Each named turn below is shown by a few rows before and after it. Which turns, in which order, take the first row of each later pair to the second? The first pair is answered.
kilop:
[1,-9,6,-4,-8,-5,-8,8,-10,7,1,-3,-5] -> [1,-8,4,-2,-7,-1,-11,11,-7,7,-1,-4,-8]
[0,-11,1,-10,2,-10,11,-22,-16,-3,5,7,14] -> [11,-12,11,-8,2,-13,1,3,20,-10,10,-12,-1]
[-2,-2,3,-5,-9,-1,-3,3,-2,-1,-1,-4,0] -> [-3,-1,0,-1,-9,2,-5,4,-2,1,-2,-5,-1]
Difom:
[8,-2,10,-8,0,-3,5,-2,-28,-8,-2,-7,-1] -> [-2,-4,2,-13,-1,2,4,3,-27,-5,-6,-7,-2]
[-4,-9,-7,2,-1,3,3,6,14,0,1,5,6] -> [7,-4,4,12,-2,-2,2,2,11,-2,6,5,6]
[0,2,1,1,2,6,2,-8,-16,3,1,1,2] -> [-4,-1,-4,-6,4,7,6,-8,-12,4,0,2,5]
kifib:
[-2,6,-6,-6,5,4,-1,7,1,5,-5,-9,-9] -> [3,5,-1,-12,7,-3,5,2,1,3,-3,-9,-9]
[-14,0,5,6,0,4,-3,10,4,4,9,-2,8] -> [-15,1,11,-2,-1,-2,-2,9,-5,5,9,-4,6]
[-7,-6,-1,-8,-8,-1,-1,4,-12,-1,-8,1,-3] -> [2,-8,4,-10,-2,-9,8,-6,-3,-7,0,3,1]
tivad:
[4,4,2,-6,-4,-6,4,0,-5,-4,0,-11,-7] -> [5,3,1,-6,-3,-5,4,3,0,-4,0,-13,-9]
[10,-9,-4,-2,11,-2,18,-26,17,-3,1,15,13] -> [10,-8,-3,-2,10,-4,19,-28,10,-1,1,17,14]
[1,1,-9,-13,13,-7,17,-7,-1,9,-6,1,-5] -> [4,4,-4,-11,11,-11,16,-10,-10,8,-5,2,-4]
Then:
Between the rows of a pair lie two turns.
[4,-11,19,0,1,-3,7,-6,-7,-3,6,10,-1] -> [-5,-9,7,14,-7,14,-5,6,-6,1,-1,10,-1]	kifib then kifib
[-2,8,-5,11,-5,6,2,-10,-5,6,-1,5,7] -> [0,4,-4,4,-1,1,9,-15,2,3,2,7,11]	Difom then Difom
[-4,3,0,-10,1,5,2,-2,-12,4,-5,-6,-4] -> [4,-2,4,-8,6,-1,8,-6,10,-3,4,-5,2]	kilop then kifib
[-2,-8,10,-12,-1,-13,9,-6,-4,-2,5,9,8] -> [4,0,5,22,-7,5,-5,-1,3,0,4,10,8]	kifib then Difom
[3,1,2,-7,2,-2,-3,12,13,-1,-1,-14,-9] -> [-3,9,-9,4,-1,10,-4,-2,-15,7,-8,-4,-4]	kilop then tivad
[13,-1,14,-5,10,-11,11,-4,5,-3,2,-8,1] -> [0,-1,-11,8,10,13,5,0,16,4,-5,-1,8]	kifib then tivad
[-11,-8,1,-14,-5,-2,8,-10,-15,5,-6,22,16] -> [12,2,27,6,-14,-10,-12,15,2,-5,2,1,-4]	kilop then Difom
[1,8,11,-12,3,-8,3,0,-9,-2,-5,-10,-14] -> [5,1,-1,-6,12,0,12,-10,17,-4,1,-5,-5]	kifib then tivad
[4,3,-8,5,2,7,0,3,29,3,2,1,3] -> [-11,10,-8,-3,-9,10,-12,13,-6,10,-10,-1,-5]	kifib then tivad
[-8,-1,-2,-10,4,-4,9,-9,-8,5,-1,10,6] -> [-4,5,6,1,-4,-3,-1,-4,-20,6,-2,8,1]	tivad then Difom
[5,4,-1,-3,11,-6,15,-12,-9,-1,3,-7,-6] -> [5,2,-11,11,11,5,13,-13,0,2,3,-2,-1]	kifib then tivad
[11,6,21,5,-1,-8,-2,-5,-11,-1,5,-5,-5] -> [2,1,13,-19,7,-11,7,-7,-10,1,2,-5,-4]	Difom then kifib
[-16,-7,0,-15,10,-8,2,-4,-11,0,4,-1,9] -> [-11,3,3,1,2,-2,-11,2,-24,2,0,-4,2]	Difom then Difom
[-5,-12,9,-4,-1,0,3,-12,-7,2,4,9,10] -> [-2,-8,6,11,-3,8,-4,-10,-4,4,5,9,9]	kifib then Difom
[-18,-10,-7,-14,0,1,2,8,-3,2,-5,4,5] -> [1,4,9,15,-8,0,-10,5,-17,0,0,1,-4]	Difom then Difom
[-3,2,-6,0,3,4,1,-3,-6,1,0,-2,-5] -> [2,-2,-4,1,5,-1,5,-7,4,-2,5,0,0]	kilop then kifib
[-1,9,-2,-2,5,2,5,-13,-10,5,-2,2,-4] -> [4,3,-1,5,6,3,4,-7,17,1,4,0,1]	kilop then kifib
